The rows below fall into families. The same turns and mirrors carry the whole set onto itself and the rows of a family onto each other. For each named row, which other rows are in its family? Write them in the order they are listed.
These 32 rows form 4 families of 8 rows each.
z341: [-1.41 -0.96  0.82  0.20 -2.16 -0.08  2.93  1.29  1.82  1.54  0.24  1.31
  1.11  0.62  0.03 -1.88 -0.42 -1.06]
z876: [-0.06 -0.55  1.22 -0.20 -2.30  0.93  0.38  2.26  1.18 -0.02  0.48  0.81
 -0.94 -0.06  1.73 -1.08  0.02 -0.70]
z237: [ 0.86  0.69  0.42 -1.06 -1.09 -0.84  2.07  2.40 -0.17 -2.43 -0.98  0.04
  0.01 -0.25  0.75 -0.22  0.75 -0.89]
z729: [ 0.06  0.14  0.26 -0.23 -0.95 -1.01  3.33  2.03  0.11 -1.98  0.45  0.82
  1.89  0.45  0.31  0.41  1.45 -1.09]
z994: [-2.57 -0.22  0.18  0.81 -1.68 -1.60  3.03  0.20  1.64  0.77  0.27  0.95
  0.79 -0.44  1.03 -1.15 -0.58 -0.70]
z217: [-0.69 -1.16  1.56 -0.33 -1.99  0.94  0.94  2.28  0.33 -1.02  0.44  0.22
 -1.08 -0.48  1.33 -0.47 -0.40 -0.48]
z561: [ 0.17 -0.27  0.58 -0.47 -0.62 -1.53  3.04  0.68  2.65  0.69 -0.14 -0.25
  1.94  0.77 -0.29 -1.11  0.71 -2.26]
z457: [ 0.62  0.06  0.06 -0.52 -1.40 -1.63  1.68 -0.15  1.57 -0.24 -1.41 -1.40
 -0.53 -0.69 -0.07 -0.56  0.95 -1.50]
z679: [-0.67 -0.33  0.42  0.55 -1.29  0.14  0.93  2.56  1.00 -1.00  0.91 -0.08
 -0.48 -1.91  1.28 -1.45 -0.03  0.28]
z452: [-0.70 -0.49  0.47  0.07 -1.42  0.22  1.49  2.96 -0.46 -1.85 -1.36  0.27
 -0.33  0.30  1.36 -0.87 -0.16 -0.05]
z942: [ 0.07 -0.22 -0.39 -1.58 -1.60 -1.68  1.77  0.06  1.89 -0.32 -0.41 -1.97
  0.19 -0.90  1.39 -0.07 -0.37 -0.65]
z115: [ 1.56  0.20  0.94 -0.94 -0.81 -0.49  0.54  1.71  1.89 -0.92  0.12 -0.75
 -0.10  0.10  1.46 -0.25  1.15 -1.86]
z440: [-1.19 -1.97  0.14  0.92 -2.49 -1.09  3.22  0.66  0.18 -0.11 -0.89  0.59
  1.86  0.83  0.79 -1.20  0.04 -0.11]
z227: [ 0.70 -0.25  0.52 -0.95 -0.34 -0.47  1.31  2.23  1.49 -1.85  0.80 -1.67
  0.56 -1.47  1.12 -0.26 -0.13 -0.67]
z42: [-0.31 -1.32  0.35  0.06 -2.56 -0.89  2.07  0.96 -0.05 -0.60 -2.21 -0.15
 -0.11  0.08  1.22 -1.81 -0.66  0.05]
z858: [-0.40 -0.07  1.61  0.07 -0.02 -1.50  2.47  2.03  1.57 -1.52  0.92 -0.08
  1.64  0.09  0.31 -0.47  2.14 -1.87]
z867: [-0.78 -0.28  0.50 -0.18 -0.85 -2.35  3.35  0.19  2.04  0.15 -0.42 -0.50
  1.61  0.23 -0.59 -0.89  1.47 -1.74]
z797: [-1.23 -0.12  0.26 -0.67 -0.67 -2.15  3.40 -0.22  2.10 -0.04  0.20 -0.65
  1.76  0.03  0.89  0.09 -0.64 -1.69]
z417: [ 1.22  0.11  0.16 -0.81 -1.31 -1.19  1.64 -0.04  2.19  0.55 -1.05 -0.94
 -0.07  0.18  0.42 -0.62  0.30 -2.16]
z317: [-1.10 -0.91  1.68  0.18 -1.58  0.53  1.87  3.03  1.54  0.08  1.36  1.52
  1.01  0.48  0.98 -1.52  0.46 -0.76]
z756: [ 0.41 -0.69  0.05 -0.26 -2.07 -2.16  3.95  0.07  0.46 -0.82 -0.48  0.33
  2.15  0.24  0.15 -0.62  0.97 -0.88]
z162: [-1.45 -1.14  0.34  1.00 -1.38  0.01  2.69  2.64 -0.14 -1.34  0.01  1.09
  1.50  1.10  0.97 -0.11  0.59 -0.24]
z103: [ 0.58 -0.17  1.36 -0.55 -0.10 -0.79  2.04  2.46  2.24 -0.80  1.10 -0.07
  1.80  0.68  0.71 -0.75  1.57 -1.98]
z872: [ 1.23 -0.03  0.28 -1.15 -2.15 -2.01  2.69  0.40  0.17 -1.21 -1.76 -0.40
  0.17 -0.53  0.62 -1.25  0.24 -0.75]
z24: [-0.96 -1.35  0.53 -0.67 -2.84  0.15  1.78  0.41  0.70  0.70 -0.86 -0.27
 -1.08 -0.42  0.49 -1.01 -1.02 -0.41]
z707: [-0.55 -0.19  1.20 -0.03  0.49 -0.98  2.94  1.91  1.68 -1.53  1.30 -0.31
  2.05 -0.59  0.61 -0.09 -0.34 -1.77]
z912: [ 0.91  0.14  1.14 -0.22 -0.52 -0.86  0.79  1.68  1.13 -1.89 -0.06 -0.95
 -0.50 -0.82  0.89 -0.11  1.70 -1.58]
z862: [-1.31 -0.27 -0.43 -0.09 -2.53 -0.98  1.35  0.48  1.43  0.44 -0.31 -0.34
 -0.75 -1.33  1.61 -1.34 -0.28  0.37]
z615: [-1.91 -0.26  1.08  1.46 -0.44 -0.43  2.66  2.21  1.17 -0.78  1.45  1.26
  1.04 -1.02  0.80 -1.28 -0.39 -0.69]
z356: [-2.26 -1.60  1.02 -0.36 -2.32 -0.52  3.50  0.77  1.18  1.02  0.17  0.62
  0.95  0.53 -0.09 -1.26 -0.60 -0.63]
z311: [-0.43 -0.54  0.37 -0.16 -2.78  0.21  1.46  0.59  1.49  1.37 -0.78  0.60
 -0.83  0.08  0.79 -1.42 -0.83 -0.94]
z573: [-2.04 -1.44  2.11 -0.04 -1.42  0.31  2.61  2.62  0.74 -0.76  1.43  1.15
  1.03  0.38  0.85 -0.73  0.20 -0.64]

Same family as z24: z217, z457, z858, z867, z912, z356, z573
Same family as z862: z994, z679, z942, z227, z797, z707, z615

The rows below fall into families. The same turns and mirrors carry the whole set onto itself and the rows of a family onto each other. For each named row, which other rows are in its family? Write them in the order they are listed.
These 32 rows form 4 families of 8 rows each.
z970: [ 2.15 -1.21  0.61  1.25 -0.49  0.71 -1.06 -0.09  0.28 -0.29]
z760: [ 1.74 -0.75  0.15  0.06 -0.16  0.57 -2.03 -0.30  0.49 -0.36]
z575: [-0.50 -0.08 -1.01 -0.80  1.24 -0.47  0.25  0.03  1.72 -0.07]
z80: [ 2.86  0.49  1.28  0.63 -0.69 -0.25  0.60  0.29  0.34 -0.10]
z738: [ 2.64 -0.85  0.59  0.87 -0.71  0.98 -0.87  0.31  0.10 -0.42]
z828: [-0.84  0.11 -0.43 -1.02  0.47 -0.22  0.97  0.44  1.45  0.69]
z108: [ 1.09  0.51 -1.00 -0.51  0.66 -0.77  1.75  1.35  1.22  0.69]
z550: [ 3.14 -0.54  0.61  0.99 -0.52 -0.32 -0.22  0.27  0.33  0.21]
z150: [ 0.92 -0.59 -0.11  0.96  0.00  0.90  2.37  1.25  0.91 -0.45]
z244: [-0.12 -0.49  0.15  0.30 -0.39  1.02  2.18  1.20  0.95  0.37]
z281: [ 1.70 -0.07  0.81  1.26 -0.55  1.77 -0.45  0.22  0.06 -0.85]
z506: [ 0.96 -0.48 -0.52  0.76 -0.03  1.11  2.15  1.67  0.75  0.05]
z771: [ 1.65 -0.85  0.16  0.32  0.08 -0.12 -1.92 -0.62  0.66 -0.04]
z254: [ 0.18  0.64 -0.34 -1.21  0.06 -0.13  1.86  1.24  1.20  0.68]
z700: [-0.90 -0.43 -0.21 -0.40 -0.24  1.65  1.07  0.99  0.92  0.01]
z979: [ 1.96  0.87  0.79 -0.58  0.15 -1.22 -0.74 -0.50  0.88  0.16]
z859: [ 1.11  0.43 -0.57 -0.37  0.69 -0.99  2.02  0.94  1.47  0.21]
z538: [ 1.58 -0.47  1.29  1.17 -0.77  1.34 -0.41 -0.18  0.22 -0.85]
z884: [ 0.23  0.29 -0.09 -0.57  0.05 -0.32  2.25  1.14  1.19  0.87]
z435: [ 0.18  0.04  0.05 -0.30 -0.46  1.10  2.17  1.52  0.82  0.25]
z462: [-1.21 -0.68 -0.15 -0.19  0.10  1.14  0.95  0.55  1.20  0.22]
z362: [ 1.94  1.32  0.16 -0.57  0.42 -0.92 -0.88 -0.19  0.79  0.16]
z582: [-0.63 -1.08 -0.57  0.54  0.51  1.43  0.56  0.38  1.19 -0.75]
z160: [ 3.31 -0.06  0.45  0.26 -0.55 -0.33 -0.44  0.53  0.26  0.11]
z3: [-0.47 -0.01 -1.40 -0.87  1.16 -0.09  0.07  0.55  1.47  0.38]
z927: [-0.60 -0.98 -0.93  0.36  0.48  1.69  0.44  0.85  0.98 -0.33]
z163: [ 0.69 -0.12  0.70 -0.10  0.11  0.40 -1.82 -0.99  0.71 -0.58]
z177: [ 2.64 -0.23  0.25  0.08  0.08 -1.11 -1.00 -0.30  0.71  0.42]
z392: [ 0.65  0.31  0.26  0.05  0.33  0.82 -1.97 -0.62  0.58 -0.55]
z359: [ 2.44  0.02  0.07 -0.54  0.02 -0.72 -1.55 -0.14  0.59  0.21]
z795: [-0.96  0.21 -0.53 -1.31  0.29  0.42  0.72  0.66  1.36  0.39]
z638: [ 2.97  0.99  0.85  0.73 -0.43  0.05  0.58  0.63  0.25 -0.14]

Same family as z506: z80, z108, z979, z538, z3, z927, z163
Same family as z884: z760, z738, z828, z244, z462, z160, z359
Same family as z575: z150, z281, z859, z362, z582, z392, z638

The rows below fall into families. The same turns and mirrors carry the whole set onto itself and the rows of a family onto each other. For each named row, which other rows are in its family? Write them in the order they are listed.
These 15 rows form 5 families of 3 rows each.
z780: [ 0.44 -0.82 -0.31  1.75 -2.57 -0.11 -1.10 -1.06 -1.45 -0.47 -2.90  1.33
 -0.11  0.03 -0.38 -0.96]
z5: [ 0.29  1.99  0.43  2.37 -1.21  0.00 -0.83  1.36  0.85 -2.33  0.08  0.29
  0.98 -0.10  1.02 -1.47]
z142: [-0.02 -1.49  1.05  1.51 -0.86 -0.09 -0.44  2.58 -1.19 -0.68 -2.10  0.65
  0.54 -0.72 -0.78 -1.27]
z52: [ 0.65  2.26 -0.13  2.50 -2.28 -0.20 -0.77  0.65  0.51 -1.40 -0.40  1.35
  1.14  0.81  1.70 -0.71]
z377: [ 0.42 -0.30 -0.73  2.35 -2.35 -0.26 -1.18 -0.37 -0.31 -0.37 -2.60  3.19
  0.11 -0.24  0.78 -1.08]
z961: [-1.13 -0.88  0.55  1.07 -0.11  0.87 -0.46  2.22 -0.39 -0.21 -2.12 -0.16
  0.38 -0.56 -0.49 -0.88]
z51: [ 0.65  0.33  1.43  1.20 -0.74  0.36 -0.91  2.88 -0.78 -0.43 -1.28 -0.30
  0.62  0.15 -1.09 -0.70]
z503: [ 0.31  0.63 -0.53  2.35 -1.79 -0.35 -1.30 -1.50 -0.68 -0.38 -3.09  1.91
 -0.12  0.02  0.52 -0.47]
z50: [ 0.77 -0.75  1.91  0.95 -1.04 -0.05 -0.35  1.84 -0.53 -0.30 -2.23  0.12
  0.29 -0.83 -1.21 -0.33]
z61: [ 0.47  2.31  0.06  1.91 -0.76 -0.34 -0.11  1.31  0.73 -1.76 -0.52  0.29
  1.58  0.60  1.11 -1.01]
z293: [-0.44 -0.78 -0.64  1.52 -2.20  0.55 -0.45 -0.97  0.49 -0.13 -2.55  2.16
  0.17 -0.67  0.81 -0.90]
z298: [-0.42  2.08  0.10  2.52 -1.07  0.89 -0.88  1.58  1.49 -0.34 -1.11  1.13
  1.51 -0.12  1.74 -0.74]
z224: [ 0.34  0.63 -0.64  2.48 -1.95  0.15 -2.00 -1.51 -0.34 -1.00 -2.59  1.76
 -0.36 -0.35  0.17 -1.44]
z683: [ 0.27  2.09 -0.20  2.61 -0.89  0.00 -1.01  2.39  0.56 -1.17 -1.01  1.26
  2.00  0.39  1.25 -1.76]
z720: [ 0.66 -0.70  1.78  1.27 -0.94  0.37 -1.30  1.81 -0.34 -0.69 -1.74  0.47
 -0.54 -1.06 -1.45 -0.88]

Same family as z720: z5, z224
Same family as z293: z961, z298
Same family as z142: z377, z683

The rows below fall into families. The same turns and mirrors carry the whole set onto itself and the rows of a family onto each other. For each named row, which other rows are in its family? Write them in the order they are listed.
These 32 rows form 4 families of 8 rows each.
z701: [-0.65  0.38  0.97  1.90 -0.34  1.68  1.53 -1.85 -1.59]
z674: [-0.32 -0.16  0.98  2.17 -0.44  1.83  1.73 -1.84 -2.37]
z529: [-0.27  0.31  0.18  2.47  0.73  1.35  1.31 -1.27 -2.60]
z208: [ 0.33  0.09  1.04  1.91 -0.94  2.04  1.43 -1.27 -2.45]
z869: [ 0.75  0.63 -0.14  0.58  1.73  0.76  2.66 -2.55 -2.96]
z524: [ 2.25 -0.63  0.82 -0.96 -0.74  0.23  1.17 -2.06 -1.95]
z824: [ 1.05  0.07  0.49  1.14  0.78 -0.69 -0.36 -0.58 -2.21]
z295: [-0.11  0.35  0.72  2.42  1.09  1.08  1.43 -1.58 -3.10]
z241: [-0.45  0.88  0.57  2.25  1.32  0.90  1.28 -1.51 -2.38]
z588: [ 0.50  0.07  0.99  1.19 -1.39 -0.04 -0.25 -1.23 -1.85]
z240: [ 1.44 -0.19  1.35 -0.88 -0.34  0.01  1.42 -2.60 -0.93]
z840: [ 0.95 -0.50  0.69 -0.16  0.54  1.91  2.69 -2.82 -1.83]
z669: [ 2.43 -0.13  0.43 -0.60  0.89 -0.52  1.02 -1.77 -2.72]
z272: [-0.19  0.46  1.24  2.26 -0.04  1.90  1.37 -1.51 -2.29]
z211: [ 1.36  0.09  0.91  0.36  0.73  1.85  2.81 -2.97 -2.04]
z753: [ 0.39  0.24  0.45  1.00 -0.10 -0.78 -0.37 -0.58 -2.27]
z334: [ 1.48  0.12  0.33 -0.55  1.50 -1.02  1.19 -2.26 -1.84]
z67: [ 1.25 -0.03 -0.09  0.51  1.51  1.30  2.80 -2.73 -2.34]
z168: [ 1.94 -0.23  0.14 -0.94  0.67 -0.85  1.02 -2.16 -1.98]
z886: [ 1.60 -0.05  0.34  0.94  2.12  1.15  2.28 -2.57 -2.07]
z640: [ 2.01  0.36  0.42 -0.88  1.04 -0.61  0.48 -2.03 -2.08]
z174: [ 1.44 -0.54  0.83  0.72  0.54  1.95  2.50 -2.84 -1.30]
z605: [ 0.17  0.34  1.08  0.41 -1.57 -0.03  0.17 -1.03 -2.23]
z533: [ 1.79 -0.21  0.69 -1.13 -0.45  0.11  0.78 -2.28 -1.26]
z950: [ 0.33  0.78  0.58  0.66  0.12 -0.82 -0.04 -0.72 -2.98]
z231: [ 0.50  0.40  1.47  0.86 -1.01 -0.15 -0.28 -0.87 -1.88]
z406: [ 2.04 -0.08  1.21 -1.10 -0.22 -0.29  1.12 -2.38 -1.72]
z972: [ 1.16  0.06  0.41  0.05  1.99  1.21  2.44 -2.63 -2.62]
z622: [ 0.74  0.31  0.83  0.16 -0.25  1.79  2.97 -2.96 -2.09]
z314: [ 0.70  0.61  0.72  1.41  0.13 -0.66 -0.48 -0.99 -2.61]
z932: [ 0.36  0.55  0.06  2.24  0.92  1.08  1.10 -0.88 -3.31]
z833: [ 1.02 -0.31  1.51  0.82 -1.08  0.25 -0.10 -0.92 -1.29]

Same family as z211: z529, z272, z753, z67, z168, z231, z406
Same family as z588: z674, z295, z840, z640, z533, z972, z314
Same family as z240: z208, z869, z824, z334, z622, z932, z833

The rows below fall into families. The same turns and mirrors carry the whole set onto itself and the rows of a family onto each other. For each named row, which other rows are in its family? Write them in the order they are listed.
These 40 rows form 5 families of 8 rows each.
z251: [ 1.50  1.44 -0.47  0.16 -0.54  0.17 -0.90  0.39 -0.10]
z269: [ 0.98 -0.15 -1.05 -1.34 -0.20  0.14  0.36  1.81  1.52]
z689: [ 0.48 -0.02 -1.51 -1.22 -0.01  0.00  0.34  1.17  1.78]
z483: [-0.67  0.05  0.95  1.52 -0.39 -0.47  0.09  0.73 -1.28]
z134: [-0.39 -0.02  1.11  1.41  0.13 -0.72  0.42 -0.13 -0.87]
z661: [ 0.76  1.34 -0.90  0.21 -0.92  0.73 -0.95  0.50 -0.06]
z449: [-0.02 -0.99  0.34  1.20  0.18 -0.15 -0.62 -0.02 -1.31]
z287: [ 0.68  0.20 -1.35 -1.55 -0.38 -0.10  0.41  1.71  1.06]
z117: [ 0.48  0.42 -0.40 -1.03 -0.01 -0.02  0.68  1.91  2.02]
z216: [-0.61 -0.37  1.11  1.67  0.36 -0.20 -0.24  0.02 -0.62]
z685: [ 0.17 -0.71  0.33  1.01 -0.06 -0.58  0.01 -0.20 -1.55]
z219: [-0.24 -0.47  0.38  1.22 -0.49 -0.37 -0.25  0.66 -1.77]
z181: [ 0.36 -0.08 -1.40 -1.33 -0.13  0.36 -0.23  1.86  1.38]
z510: [-0.48 -0.53  0.10  1.07 -0.04 -0.28 -0.49 -0.14 -1.57]
z419: [ 0.15  0.42 -1.04 -1.00  0.09 -0.06  0.62  1.28  2.22]
z968: [-0.95 -1.08  0.61 -0.41  0.59 -0.98  1.44  1.68  0.33]
z354: [-0.32 -1.74 -0.26 -0.85  0.40 -0.82  1.07  1.65 -0.38]
z291: [ 0.31  1.95 -0.29  0.57 -0.78  0.62 -0.52  0.53  0.53]
z427: [-0.29 -2.07  0.01 -0.51  0.78 -0.94  0.80  1.18 -0.03]
z340: [-1.08 -1.52  0.15  0.10  0.72 -0.50  1.34  1.65  0.48]
z172: [ 0.26  0.35 -0.68 -1.15  0.50  0.05  0.47  1.07  2.17]
z820: [ 0.93  0.97 -0.88  0.41 -0.58  0.68 -1.23  0.01  0.16]
z806: [ 0.39  1.65 -0.05  0.91 -0.35  0.53 -0.81  0.06  0.82]
z382: [ 1.00  1.47 -0.39 -0.01 -0.71  0.25 -1.06  0.01  0.04]
z273: [-0.25  0.58 -0.60 -0.89  0.11  0.27  0.23  1.92  2.05]
z302: [-1.44 -1.49  0.17 -0.08  0.54 -0.54  1.13  1.35  0.55]
z246: [ 0.66 -0.19 -1.20 -1.44  0.37  0.14  0.17  1.03  1.69]
z366: [-0.49 -1.31  0.50  0.02  0.72 -0.93  1.73  1.24  0.67]
z15: [-0.70 -2.01 -0.32 -0.12  0.61 -0.41  1.02  1.61  0.05]
z883: [-0.45 -0.07  1.24  1.38  0.02 -0.31 -0.13  0.52 -1.30]
z346: [-1.04 -2.03 -0.43 -0.43  0.44 -0.39  0.84  1.28  0.03]
z95: [-0.90  0.05  0.79  1.39  0.13 -0.40 -0.15 -0.14 -0.99]
z725: [-0.14 -0.50  0.78  1.05 -0.11 -0.23 -0.32  0.45 -1.73]
z817: [-0.07  1.86 -0.02  0.46 -0.52  0.43 -1.10  0.62  0.47]
z770: [ 0.48  1.19 -0.77  0.05 -0.70  0.56 -1.52  0.49 -0.13]
z977: [ 1.05  1.97  0.14  0.46 -0.41  0.08 -0.54  0.47  0.40]
z850: [ 0.68  1.86  0.04  0.22 -0.65  0.14 -0.83  0.08  0.45]
z200: [-0.72 -1.50  0.62 -0.13  0.99 -1.02  1.17  1.20  0.56]
z578: [ 0.08  0.89 -0.61 -1.17 -0.21 -0.18  0.86  1.81  1.77]
z735: [ 0.12 -1.98 -0.27 -0.38  0.53 -0.77  1.33  1.08  0.00]

Same family as z354: z134, z685, z181, z968, z820, z806, z273
Same family as z269: z661, z117, z510, z291, z427, z95, z200
Same family as z449: z287, z216, z366, z817, z770, z578, z735

